In the rows, 128 means zero.
Each path below is one point turned by a fixed rotation once a step. After each direction that follows a path, write how fast that rotation turns it, in degrees a step (0 if it stays still).
Each turn is a multiple of 5 degrees from 10 to 175, or 0.
Each row of a path follows its step; steps can be skipped.
Path 1:
step 0: [128 100 122 123 136 118 127 107 108 147 117 95 130 140 142 136 122 110 110 127 134 130 150 145 127 139 118 116 145 133 123 114 138 132 136 133 144 109 113 121 109 132 131 109 129 131 121 139 134 136 125 109]
step 4: [136 124 139 112 118 126 117 116 136 139 107 119 119 130 123 120 130 145 126 139 120 130 128 156 111 142 133 103 156 116 120 116 120 137 112 137 147 112 134 125 141 122 137 123 106 157 128 133 143 134 135 148]
step 9: [125 112 116 105 136 131 125 123 136 135 121 130 106 139 138 105 138 131 125 132 132 141 134 145 129 114 126 118 155 137 118 135 121 127 108 137 142 123 117 114 140 100 133 124 120 151 110 130 142 157 131 148]
step 12: [111 109 111 111 153 142 117 101 120 124 118 131 127 141 131 133 126 130 125 138 134 142 128 128 111 125 114 127 152 119 114 120 156 116 117 136 128 151 144 126 131 133 132 131 115 134 108 139 139 158 124 126]
step 14: [133 118 109 102 132 121 120 112 138 142 120 130 121 130 146 123 148 129 138 116 139 145 117 130 139 127 130 107 114 120 127 129 102 131 112 136 126 123 130 129 139 99 129 125 112 131 112 146 139 132 147 162]
step 15: [145 116 110 110 150 150 134 121 113 141 118 110 114 129 154 122 122 128 131 129 113 123 152 131 125 139 113 115 138 135 124 134 143 129 129 149 133 112 135 118 137 123 135 112 110 138 100 144 137 140 136 138]
step 16: [138 136 136 104 135 123 129 116 110 143 120 140 113 127 153 133 136 134 126 133 114 135 137 142 142 148 123 123 130 108 113 129 150 133 98 161 148 134 120 123 101 131 129 138 116 128 128 129 134 119 130 118]
step 17: [111 127 96 108 134 140 124 106 128 129 132 141 134 139 148 135 135 122 143 115 152 141 111 129 127 142 117 121 137 95 122 122 136 131 113 141 133 162 138 115 125 125 121 131 130 134 125 135 139 133 145 128]
step 20: [125 117 104 126 134 130 140 121 106 137 124 137 142 137 170 129 132 126 145 117 127 131 127 124 117 132 129 100 144 123 118 132 125 138 122 138 124 107 120 110 132 119 131 123 116 143 112 154 141 123 152 133]
Directions:
[122 121 126 135 135 125 129 125 126 130 125 136 132 131 126 133 133 125 121 128 124 132 125 127 130 121 129 125 123 134 129 125 127 122 130 127 121 121 132 128 129 124 134 128 127 122 127 131 129 125 130 128] : 60
[131 130 137 127 127 127 131 131 125 123 133 128 128 128 128 128 138 123 128 129 127 131 132 124 125 131 128 122 122 127 134 122 131 123 119 129 133 127 134 132 135 132 134 128 127 133 131 124 124 127 129 126] : 125
[129 124 132 120 131 124 129 127 125 129 129 135 129 124 125 134 133 124 133 127 127 124 131 125 131 126 138 132 128 119 125 129 121 131 132 127 132 128 131 132 125 123 121 123 130 129 131 134 124 126 131 123] : 125
[125 127 132 126 128 141 125 127 128 126 129 131 130 128 127 131 128 127 136 124 127 128 124 129 123 129 126 128 135 127 130 127 133 124 137 127 124 129 126 126 139 128 130 120 128 134 129 132 133 129 135 126] : 140
[125 129 134 128 122 126 128 132 131 130 122 125 133 127 128 122 125 124 121 125 132 123 122 134 129 126 130 133 133 132 132 115 123 127 129 126 131 124 130 127 128 132 128 126 130 132 126 134 125 127 122 122] : 10
[120 132 126 127 124 121 129 126 128 128 126 128 137 123 133 122 127 139 137 126 132 130 124 129 132 130 130 122 122 123 130 128 127 129 129 128 128 126 130 130 132 129 130 132 128 126 130 127 133 119 133 125] : 120
Path 2:
step 3: [116 156 130 122 131 123 135 119 121 138 143 144 89 100 132 109 126 123 146 122 93 119 147 151 130 124 140 137 122 137 128 156 117 131 129 157 119 140 120 134 112 129 117 129 134 119 150 136 141 120 116 129]
step 7: [133 109 134 128 118 135 139 104 131 120 146 132 129 108 135 122 122 119 105 128 155 133 110 105 138 114 128 161 108 110 127 99 132 142 117 117 124 137 155 120 157 122 139 111 122 136 121 126 122 108 138 124]
step 8: [143 130 95 139 143 110 110 147 105 135 132 136 116 139 91 166 121 118 167 130 114 141 127 109 132 129 136 121 128 128 130 123 111 127 123 127 131 135 131 123 119 108 146 129 140 115 129 115 123 125 124 137]
step 9: [132 136 130 153 108 143 145 107 117 134 123 122 144 158 136 138 138 129 95 129 137 146 111 131 137 114 112 142 116 136 126 126 126 125 113 115 127 128 110 132 122 99 119 109 123 156 140 136 137 129 154 107]
step 10: [146 121 99 125 128 122 101 128 147 124 125 141 109 132 123 132 118 121 144 150 163 111 132 117 127 136 130 114 133 136 116 124 125 137 128 130 116 119 142 121 142 109 143 134 119 137 103 156 86 114 127 130]
step 15: [136 94 159 118 135 101 117 131 133 124 120 126 145 97 138 108 127 114 139 123 141 106 129 125 114 128 111 125 116 157 135 156 121 121 139 135 125 97 123 133 144 148 137 129 142 126 129 123 133 133 138 123]
step 17: [129 123 152 128 141 103 122 126 138 141 109 134 113 111 107 147 136 98 107 125 125 140 140 106 139 135 134 120 123 113 142 149 128 113 121 142 134 106 95 130 106 142 107 113 139 122 132 110 133 138 132 129]
step 18: [123 117 150 96 135 142 132 126 131 122 128 110 142 142 133 126 147 127 137 111 139 155 147 141 138 122 117 145 130 152 139 126 118 146 95 134 120 121 146 131 150 139 149 152 114 147 144 143 124 135 131 118]
step 20: [138 122 152 95 130 120 139 133 109 132 120 128 126 136 103 121 103 114 133 111 139 142 124 152 166 114 131 130 134 124 141 99 138 129 129 138 119 127 108 161 127 121 128 118 133 137 148 139 144 138 133 128]
Directions:
[135 128 129 131 130 130 126 130 121 121 127 122 126 130 129 125 133 121 133 128 128 128 129 131 127 120 130 130 129 121 133 131 133 120 128 132 119 129 118 128 121 125 128 130 125 128 132 122 129 127 129 128] : 125
[132 129 127 126 129 126 131 133 131 132 129 130 126 126 123 123 123 131 128 128 135 126 134 125 123 123 133 128 124 131 135 127 130 131 126 118 129 132 120 126 127 133 129 132 134 125 135 133 124 124 131 122] : 145
[121 128 128 123 128 128 126 123 124 131 126 132 131 124 128 122 120 130 137 132 128 121 125 125 130 124 134 137 125 127 129 126 129 120 123 128 126 130 131 135 130 126 127 129 136 128 122 124 132 128 130 131] : 85
[125 130 122 119 129 130 127 120 133 126 128 132 125 130 129 131 132 132 125 120 130 137 125 132 121 127 129 133 126 128 129 129 134 123 133 129 127 131 124 128 135 125 130 126 130 128 127 127 130 120 122 124] : 160
[131 126 128 124 124 120 130 130 129 134 132 129 134 126 133 128 123 127 124 134 129 135 125 125 131 133 125 128 128 124 133 131 140 128 130 134 126 125 123 130 132 129 124 127 125 133 128 133 132 128 136 129] : 135
[129 120 131 132 130 134 128 124 123 130 127 136 124 128 129 124 126 128 123 127 122 127 136 131 123 131 135 126 129 123 133 126 124 129 131 130 127 127 133 130 130 125 133 125 126 136 132 130 135 125 134 122] : 175
[135 134 122 122 128 123 131 126 130 126 125 127 128 126 129 130 134 125 132 128 130 128 137 129 126 131 127 124 125 130 124 122 124 130 134 125 127 126 127 137 132 126 128 130 132 130 131 120 133 132 137 134] : 155
Path 3:
step 1: [120 138 117 109 133 122 136 121 94 129 128 114 110 126 105 130 149 110 119 137 140 160 138 115 128 115 128 154 128 112 143 140 134 134 133 142 136 112 171 126 131 121 119 134 130 130 127 149 137 135 113 142]
step 5: [113 151 149 116 125 115 122 119 145 123 117 125 136 133 132 126 103 124 121 134 122 129 152 150 132 146 111 106 111 132 110 120 115 127 114 109 109 122 141 105 119 132 139 137 128 154 132 149 118 143 155 147]
step 6: [144 121 141 120 117 138 125 150 104 138 123 121 173 140 123 132 117 160 120 114 121 118 142 131 112 113 139 139 115 119 122 155 152 146 151 128 144 123 133 115 116 124 128 146 128 118 126 124 130 139 121 134]
step 9: [125 129 117 141 104 120 152 130 121 134 85 128 114 109 136 98 153 126 127 118 127 124 111 112 110 147 130 123 130 115 112 135 114 140 131 125 106 133 134 134 121 101 132 111 128 123 137 122 132 107 112 133]
step 10: [129 121 141 126 155 132 126 109 136 125 138 114 129 108 120 145 137 147 118 118 127 135 141 144 137 127 126 132 125 149 108 109 134 134 120 99 107 148 107 165 121 138 135 111 109 133 124 126 157 120 123 135]
step 11: [142 123 127 147 116 112 125 113 139 143 128 116 126 157 132 106 124 144 112 114 126 139 128 112 143 116 121 122 131 149 145 138 104 123 153 138 123 110 118 124 116 132 122 142 125 124 115 90 135 104 149 130]
step 15: [139 125 140 130 131 134 121 124 129 132 141 142 108 117 143 112 120 114 153 132 128 115 148 150 150 140 146 144 141 131 153 132 118 112 118 110 151 112 122 156 138 117 151 113 131 124 147 121 127 138 108 109]
step 17: [117 129 130 141 121 121 127 132 143 109 95 128 120 106 114 134 107 99 111 132 149 112 143 128 133 126 118 154 132 132 140 151 142 117 145 109 128 135 112 115 109 117 108 131 118 130 123 131 129 154 117 143]
step 18: [122 137 95 97 128 111 132 139 130 123 144 146 149 158 102 124 138 141 125 148 119 136 143 122 133 128 114 127 119 140 116 117 127 138 136 95 143 142 118 140 131 129 118 131 152 116 131 126 121 146 141 131]
Directions:
[131 128 130 129 127 126 129 124 128 131 131 127 126 128 131 134 131 128 126 119 126 125 121 128 126 127 128 126 126 131 123 121 124 132 130 126 137 128 130 129 127 120 127 125 116 132 126 125 127 115 128 130] : 25
[123 125 128 120 125 127 126 127 131 128 128 130 135 125 130 130 123 131 132 129 127 116 127 138 130 132 126 131 126 121 130 132 125 126 133 126 135 131 125 121 128 124 131 125 133 134 130 129 125 128 126 130] : 35
[126 134 134 134 125 134 129 125 134 125 122 126 123 128 125 136 124 127 130 127 130 120 120 126 131 131 124 122 131 131 131 123 129 128 124 125 129 132 127 131 124 126 136 129 129 127 127 132 132 137 126 128] : 145
[125 134 132 129 126 130 131 125 123 134 127 126 132 134 133 131 129 132 134 138 130 127 133 124 123 126 133 128 124 126 124 127 133 124 126 133 128 132 121 132 123 126 128 119 126 127 129 127 126 125 120 127] : 115
[127 127 127 124 128 119 127 126 140 128 130 135 122 131 134 125 129 128 129 127 133 123 129 125 133 123 127 131 125 124 135 126 135 131 124 127 129 130 133 133 126 129 119 126 127 125 126 125 130 128 123 123] : 20
Path 4:
step 5: [137 126 125 139 102 154 119 113 135 122 133 123 151 132 136 143 125 144 130 97 119 113 111 117 120 102 120 127 131 141 114 124 128 128 133 141 121 123 118 110 127 146 120 117 143 137 133 123 127 104 119 101]
step 6: [124 117 117 143 145 103 108 131 136 107 124 141 141 142 121 132 127 108 150 132 143 136 125 110 129 116 114 133 118 127 142 135 127 115 137 120 118 145 151 111 143 100 123 144 111 143 134 125 133 139 142 132]
step 7: [136 129 137 106 128 141 132 123 136 141 139 150 152 128 128 121 155 152 128 112 145 138 124 142 149 141 120 111 127 131 120 127 127 147 155 126 117 126 143 137 131 132 141 124 147 113 129 106 128 135 119 106]
step 9: [150 148 130 142 117 152 143 127 164 135 130 140 133 102 124 115 133 123 116 126 123 105 153 135 144 144 138 132 126 106 119 120 117 126 121 115 131 138 126 132 126 136 136 132 155 140 125 133 137 141 133 133]
step 11: [131 124 131 125 111 146 111 140 140 140 116 136 135 125 130 132 113 127 131 125 119 143 134 142 110 126 128 132 123 85 127 123 97 124 128 139 118 120 106 143 130 123 127 119 131 132 112 132 126 111 89 135]
step 12: [115 99 118 126 143 129 115 119 93 141 121 141 106 129 129 144 121 125 123 126 132 129 133 127 109 102 129 124 129 132 134 141 126 139 124 97 156 130 114 123 143 127 124 129 130 125 140 129 124 148 152 127]
step 15: [140 157 136 134 90 150 124 117 129 114 148 141 137 120 123 114 133 140 137 132 129 131 99 136 139 152 120 142 127 147 150 139 132 122 129 118 140 147 118 124 129 118 129 131 114 115 128 134 130 130 112 135]
step 17: [139 129 122 112 123 150 141 135 136 101 118 153 147 142 114 111 132 113 139 122 124 115 122 117 116 148 133 145 104 126 111 126 119 145 125 125 117 131 131 123 130 123 113 110 109 152 137 111 145 128 118 129]
step 19: [112 128 149 115 141 142 123 137 136 120 125 141 125 149 103 107 126 125 106 124 124 127 154 139 131 136 115 126 137 126 105 121 116 108 133 144 138 140 133 148 141 125 143 143 106 124 137 112 123 134 112 144]
Directions:
[124 119 122 128 132 121 129 123 129 124 129 128 121 127 127 127 124 127 128 125 130 131 128 126 130 127 135 129 123 127 132 124 130 127 132 126 133 119 130 121 126 130 131 135 126 121 124 133 137 126 131 126] : 175
[133 132 128 130 130 130 127 129 132 128 137 129 130 134 137 124 133 121 131 129 139 128 131 129 129 130 129 133 127 129 137 129 130 134 136 130 130 128 126 128 120 131 129 127 127 127 131 127 125 124 133 128] : 45
[127 129 123 128 123 126 121 124 127 133 129 125 126 130 127 128 135 129 122 124 125 124 126 131 130 130 133 122 132 136 133 122 127 125 127 134 124 126 128 130 127 126 119 127 123 121 126 126 121 120 129 122] : 135
[131 131 129 125 128 126 123 126 131 126 128 126 124 133 129 124 122 123 124 130 128 126 120 124 124 126 130 128 124 124 122 136 125 127 130 125 118 125 124 135 125 135 127 127 125 128 129 132 132 127 126 117] : 120
[132 122 134 124 123 124 132 124 122 126 125 128 125 130 126 129 124 129 128 131 133 126 134 117 134 123 128 134 131 129 130 122 131 128 134 129 128 130 125 136 129 123 122 127 126 131 124 131 122 133 131 123] : 170
[136 129 128 125 128 125 131 134 126 121 127 124 124 132 137 131 125 122 125 129 130 125 132 137 126 124 123 124 128 128 126 122 125 126 126 120 132 126 122 127 138 130 127 129 128 123 124 127 126 125 124 128] : 40
[126 128 121 124 124 128 123 125 130 126 128 128 137 127 131 119 127 126 128 124 128 126 132 127 123 135 122 138 122 128 125 127 132 126 123 131 132 131 128 136 130 124 127 130 128 122 121 130 130 130 124 127] : 170
Path 5:
step 1: [127 130 116 153 115 121 137 144 127 120 145 169 136 124 129 124 108 111 133 114 167 133 114 135 119 129 159 114 103 122 137 131 117 129 117 130 99 122 133 115 133 126 116 132 142 142 155 131 126 110 130 127]
step 4: [121 127 100 132 129 136 135 148 151 133 135 145 117 113 158 147 118 139 112 122 152 132 139 140 151 127 143 130 128 128 125 108 139 153 91 144 136 143 148 110 135 125 135 145 141 122 132 127 148 121 122 119]
step 6: [146 118 124 131 127 101 110 138 127 131 139 138 147 126 123 145 136 139 125 136 158 118 120 123 110 113 130 126 149 95 134 123 101 132 126 133 96 144 125 138 108 145 133 138 135 114 154 126 157 134 134 109]
step 7: [150 113 130 133 120 140 119 129 127 132 170 124 124 115 139 139 132 143 128 128 132 126 121 116 126 122 146 117 149 104 128 121 105 121 96 160 121 140 121 116 130 137 105 132 136 122 138 123 134 145 129 88]
step 9: [151 126 113 128 116 111 124 142 147 135 138 163 130 107 149 139 114 112 139 124 129 128 113 140 109 149 121 162 136 119 142 134 139 130 119 95 132 133 130 133 131 139 121 153 129 115 130 111 150 136 116 114]
step 10: [156 138 96 120 131 110 133 143 133 123 132 147 109 138 126 136 137 134 147 125 121 133 103 131 109 126 126 144 163 108 127 127 117 119 115 121 124 125 148 123 158 141 130 135 128 147 144 115 149 126 106 106]
step 12: [140 132 140 140 93 122 125 131 129 111 132 146 136 139 148 140 114 95 114 116 136 103 119 114 130 116 155 147 123 113 109 106 125 130 110 131 138 129 111 117 151 158 115 139 125 111 135 119 133 132 134 132]
step 15: [142 145 114 135 121 104 155 121 134 122 138 135 117 134 118 140 152 142 127 117 140 82 124 140 143 136 129 129 121 121 117 117 151 135 110 151 117 128 119 130 138 133 101 151 126 121 127 114 143 108 111 115]
step 16: [145 114 122 162 117 116 147 116 116 146 128 135 136 128 131 121 146 140 126 109 139 116 137 122 113 121 138 137 114 120 130 109 156 122 110 132 108 113 142 126 149 162 107 130 106 112 134 118 135 100 124 124]
Directions:
[127 127 120 128 130 121 127 131 130 126 123 126 120 134 123 126 123 120 122 127 129 127 133 129 127 127 137 129 134 133 129 120 128 133 128 127 127 131 126 126 127 128 128 130 125 132 122 132 126 134 136 127] : 40
[129 130 127 138 128 126 136 120 132 123 133 132 127 122 130 131 123 125 121 132 134 130 129 129 127 126 128 133 120 132 127 134 130 130 131 130 126 127 122 129 132 134 130 129 126 128 123 130 127 129 126 134] : 100
[128 136 127 131 129 128 135 133 125 125 130 132 130 129 132 126 125 131 125 129 128 124 133 129 132 136 132 124 127 119 123 130 121 130 123 126 134 130 126 130 134 125 122 128 136 135 123 126 129 129 128 122] : 130
[133 121 128 126 127 131 133 134 124 133 129 129 125 128 133 126 126 133 124 124 125 127 126 131 130 133 135 132 127 128 136 128 125 125 128 134 133 120 125 134 126 133 132 125 124 126 127 124 126 137 128 133] : 155
[124 129 137 135 124 132 125 130 126 130 123 129 131 127 121 131 129 122 129 135 124 130 127 132 131 129 129 128 134 131 129 131 127 125 115 131 123 128 126 131 129 132 122 122 128 130 129 133 134 132 131 133] : 70
[132 125 130 130 126 133 129 131 123 124 131 124 130 128 133 128 129 137 123 131 125 120 132 128 129 121 130 126 135 137 122 128 129 131 128 126 127 133 126 125 129 132 122 124 121 122 125 128 122 124 125 126] : 85
Path 6:
step 0: [132 129 116 135 97 131 144 130 124 119 122 109 161 139 136 121 109 128 150 142 137 147 138 138 108 157 114 126 133 137 96 135 114 131 118 120 135 116 102 121 111 146 130 125 115 105 149 147 106 114 151 119]
step 2: [144 134 122 176 132 105 132 121 110 140 127 111 141 114 135 111 134 114 102 137 108 102 129 109 121 116 119 113 147 115 116 113 122 122 111 133 129 152 128 111 143 121 120 120 131 132 126 110 135 110 94 143]
step 4: [136 131 129 123 130 123 104 115 125 136 137 96 117 126 120 84 139 105 148 126 123 159 118 166 120 107 118 142 137 132 119 133 147 136 143 128 138 119 120 154 118 106 137 126 121 124 134 155 112 121 138 136]
step 6: [141 138 118 129 110 136 114 125 132 112 113 121 121 127 121 150 152 132 128 106 122 102 137 149 116 147 125 125 149 119 139 133 115 127 111 155 130 109 151 127 156 95 104 114 163 131 125 108 135 119 119 120]
step 12: [137 112 138 125 158 150 138 129 114 148 132 137 110 137 121 122 112 106 122 124 105 153 126 122 144 135 115 128 126 109 117 136 143 161 99 128 129 126 129 115 146 147 121 110 101 108 108 122 148 129 154 139]
step 13: [114 129 116 126 115 114 141 139 84 142 101 126 119 124 128 100 125 100 137 141 166 114 144 140 127 131 137 123 128 136 138 128 122 136 128 126 121 145 116 125 131 122 132 133 157 125 148 166 138 138 132 106]
step 14: [127 155 148 123 144 105 102 111 145 150 127 143 131 137 133 137 148 141 133 126 127 93 125 150 126 138 136 135 140 133 120 123 129 147 138 106 136 104 110 148 123 150 143 143 124 115 142 101 140 146 108 142]
step 19: [122 87 149 129 137 132 142 134 131 113 112 153 146 146 122 140 154 157 142 128 126 106 134 104 115 137 120 145 137 142 135 117 129 106 131 131 156 133 129 104 145 117 135 136 134 136 106 106 146 132 132 142]
step 20: [136 118 116 142 121 129 125 126 116 110 175 123 133 118 118 107 132 105 134 149 117 120 105 123 152 110 150 130 154 122 110 114 135 135 144 154 130 138 125 124 120 105 138 115 99 121 125 127 116 114 119 104]
Directions:
[124 130 134 133 128 128 129 128 126 125 130 129 127 135 128 125 129 132 129 126 132 128 124 124 131 120 131 134 137 138 131 130 126 127 132 122 136 121 126 131 122 127 125 121 128 125 127 133 130 129 125 129] : 70
[133 124 128 126 123 129 127 126 132 123 126 136 126 132 127 130 122 131 132 134 125 124 121 123 133 128 132 124 128 129 131 131 140 132 121 124 127 127 127 127 129 126 127 128 134 135 132 131 132 128 134 130] : 155
[129 127 134 128 134 129 123 128 135 122 127 126 125 130 123 126 136 124 125 129 122 128 130 131 129 125 131 128 128 122 127 131 126 127 136 127 131 123 124 127 133 126 126 137 128 125 126 128 137 122 134 136] : 140
[131 133 132 129 128 127 125 129 129 131 127 129 129 135 130 135 122 128 126 132 124 128 135 130 136 128 132 129 129 121 119 129 127 122 125 128 131 127 126 124 116 133 137 127 127 129 127 131 131 126 125 127] : 160
[127 125 125 130 131 124 126 130 128 128 123 123 123 123 128 130 129 130 129 126 132 127 139 128 131 123 123 135 128 130 128 123 134 130 124 135 128 122 127 127 124 116 125 129 128 136 127 131 133 124 130 123] : 160
[133 129 134 134 121 129 126 125 125 128 127 122 130 127 126 131 131 129 129 126 126 129 127 137 125 123 124 129 138 127 127 130 132 132 117 121 125 126 132 128 131 127 132 127 120 122 132 121 129 124 130 127] : 175
[129 126 125 127 129 116 129 135 121 127 133 130 128 132 125 125 126 131 135 124 130 136 125 127 130 127 132 124 131 123 128 131 123 130 128 129 123 132 131 124 128 124 127 128 130 127 125 122 140 125 124 127] : 100
[135 127 119 124 124 126 127 127 126 128 132 124 131 134 127 136 129 124 131 127 122 125 137 126 122 128 133 134 133 139 125 125 130 128 135 127 125 128 130 126 130 130 127 132 129 129 128 125 129 135 128 134] : 80
